Families of rows that turns and mirrors carry onto each other, the same ones carrying the whole set onto itself: the rest of each named row's family, in list order
5 families of 6 rows
j_33: [ 14  25  -4 -20 -15  -4   4   5  12]
j_646: [ -5  16 -23  -9   0  -7 -17  -8  40]
j_441: [ 9 34  5 -8 -4 -2  0  4  8]
j_246: [ 13  28  19 -15   5   2  10  -7  33]
j_394: [ 10  23 -23  -6   8 -12  -9  -9  14]
j_302: [ 16  17 -14 -11   5 -22  -9 -17  14]
j_272: [-13  -6  -5  -9  -4 -11   7  -1  42]
j_410: [-10  -2 -11  -8  -2 -18   3   4  43]
j_116: [ 10  26  -9 -14  -9   6   7   0   9]
j_221: [-20   0  -2  -4  -9 -17   1  -1  34]
j_494: [  1   4  17 -13   9 -14  20  -9  38]
j_396: [  6  16 -22  -8   4 -14  -2 -21  14]
j_777: [-12  10 -13  -3  -1  -7 -22 -13  28]
j_165: [ -4   5  20  -4   4 -21  13  -8  34]
j_380: [ -9   4  -5  -2 -14 -11  13   2  42]
j_192: [ 14  22  21 -13   0   5  -5  -9  37]
j_37: [ 5 27 25 -5  3 -2  4 -4 31]
j_475: [  4   0  12 -11  14 -16  12  -3  44]
j_491: [  6  24 -13  -3   7 -12 -13  -9   6]
j_669: [ -8  10 -14  -1  -5  -5 -13 -20  44]
j_728: [ -5   0  -6 -12 -17 -16   7   6  37]
j_30: [  9  23  20 -20   6   5   8  -3  37]
j_86: [ 15  32  -2 -23   1  -3   8   2  16]
j_536: [15 24 15 -5  5 13  2 -8 31]
j_62: [ 12  27 -19 -16  10 -14  -9 -11  17]
j_713: [ 15  37  -4 -14  -2   1   4   3  17]
j_581: [ -2  10 -11  -7  -6  -5 -22 -16  44]
j_455: [ 10   7  13   1   9 -15  19  -6  32]
j_972: [ 13   2  14  -8   9 -24  12 -10  32]
j_143: [ -6   6 -20  -5   3  -6 -17 -11  38]

Which other rows belong to the same family as j_221? j_441, j_777, j_165, j_37, j_491
Which other rows belong to the same family as j_581? j_33, j_302, j_192, j_728, j_972
Which other rows belong to the same family as j_713? j_246, j_394, j_272, j_494, j_143
Which other rows belong to the same family as j_62? j_646, j_410, j_475, j_30, j_86

Families of rows that turns and mirrors carry onto each other, the same ones carrying the whole set onto itself: the rest of each named row's family, in list order
5 families of 6 rows
j_659: [ -3  10   4  -3 -21  -2  24   0  -1  12   5 -13  21  21 -19  -6  10 -12
  18  -1  24  11  -5  19]
j_755: [  8 -23  -2  -8 -11  -7   0  31 -13   1  24 -21 -10  24  15 -15  14  -1
  -5  -5   6  -2   3   7]
j_701: [-16  -4 -11 -20  -6 -19  26  21   6  -7  39 -25  -6  22   9  -3  25  -1
  -4   9  24  15  -2  -9]
j_957: [ -6   1 -11   0 -22  18  32  18 -14  -1  26 -14  11  34  -1   0  -7 -15
  -7 -19   6  15   4  -5]
j_360: [ -1 -13   1   9  15   4   4   8 -14  -9  20 -16  23   5  -4 -35   0   7
   1  -7  25  11 -20  -2]
j_201: [-13 -10   8  -3  22  -1   9   3 -15  -3  21 -18  20 -14 -13 -13  19   4
  11  -9  13   6 -20  -1]
j_140: [-13 -19   8   0  20  -2   0   6  -5   4  12 -12   4   1  -8 -20  16   0
  18  -8  25   8 -23  -7]
j_993: [-10  -1   1 -15 -13 -13  22   2  -1   5  31 -31   1  17  20   1  36  -2
  -4  12  10  22 -11   2]
j_815: [ -8  -8  -7  14 -13  11  23  -1 -18   3  22  -9  16  39   0   2  -8 -14
   1 -20  14  17  -7  -2]
j_29: [-26  16  -7  -4  -5   5   6  12 -13  -6  19   7  -9   1   1 -33  15  -6
  10 -17  14  11  -6 -16]
j_61: [ 17 -24  -5 -12 -20  -4   6  19 -12   3  27 -21  -7   6  10 -15  12   7
  -6  -5   8  19  -5  17]
j_459: [-14   5  -3  -2  -8  13  27  16 -15  -2  33  -9  10  26 -11   6 -10 -24
   1 -24   7   5   5  -4]
j_417: [-14  16 -11 -19   1  -1  15  18  -9   0  26  -5  11  -4  -1 -28  22  -7
  16 -18   6  29 -10 -21]
j_836: [-15  -2  13  -7 -17  14  14   7  -5  11  17 -19  26  23  -6 -14  13  -5
   8   1  13  -1  -6  33]
j_179: [-10 -21   1   3  10  -6   6  10 -11  -8  13  -8  12   4 -17 -33  12  14
  10  -8  24  12 -24  -4]
j_686: [-18  15  -8 -26  -8 -10  14  16  -7   0  21   9   6   2 -13 -15  27  -9
  14 -16   7  22 -12 -15]
j_286: [ 10 -12   4   8 -18  -7  17  22 -14  -5  21 -23 -23  15   7 -20   5   5
 -13 -13   7  16  -2  -6]
j_51: [-11   0   8  -2 -16  -7  20  12  -2  11  12 -20  25  32 -15   4  13  -4
  16   5  22  10  -4  26]
j_430: [-25  21  -3 -10  -3   5  18   6 -16  -2  23   1  11  -1  -4 -21  17  -8
   7 -13  12  26  -8 -28]
j_25: [-12   1   0 -19 -13 -22  19   9  -3   1  36 -20  -8   5   8  -6  37   0
   2  16  20  23  -1   1]
j_712: [-11  -1  -5 -22 -12 -20  31  -2  -9  -3  39 -27  -3  14   7   0  24   3
  -8   8  21  25   2   4]
j_125: [  6 -22   0  -2 -20 -12  14  22 -13   7  23 -25 -17  16  12  -8   7   8
 -11 -16  15  -1  -1  -4]
j_145: [-11 -11   8   4  14  -2  -1   9 -11   3   7  -9  18   3 -13 -24  10   7
  13 -21  16   0 -24   4]
j_264: [-16   7 -10   2  -8   4  26  15 -17  -7  22 -10   2  25  -9  18  -7 -14
  -1 -15  12  15  10 -11]
j_921: [-25  17  -4  -7  -7   5  19  18 -14  -1  25   0   5 -12   1 -26  21   5
  -3 -20   6  26 -10 -16]
j_9: [-10  16  13  -8 -19  -1  30  21  -4  14   5 -19  27  26 -16  -3  18  -8
   4  -7  11   6  -1  13]
j_593: [-11   0  -8  11 -12  13  25  22 -13  -7  29 -11  26  33  -6   3  -3 -13
  -3 -20   1   6  -7  -7]
j_929: [  9 -27  -9  -4  -4  -4  10  22 -11  -4  32 -23 -15   8  14 -17  11   6
 -13 -15   8   2  -6   2]
j_32: [-13 -10  -7 -16  -6 -17  24   6   1  15  34 -26  10  12  16   1  44  -1
   7   3  19  12 -12   2]
j_939: [-13   7   5   4 -12   7  16   6  -7   5   9  -8  26  22 -14  -4  14  -7
   7   8  21   6   0  30]

Which other rows belong to the same family as j_815? j_701, j_201, j_29, j_61, j_9
Which other rows belong to the same family as j_659? j_755, j_140, j_712, j_921, j_593
Which other rows belong to the same family as j_25? j_957, j_51, j_430, j_145, j_929
Which other rows belong to the same family as j_360? j_836, j_686, j_286, j_264, j_32

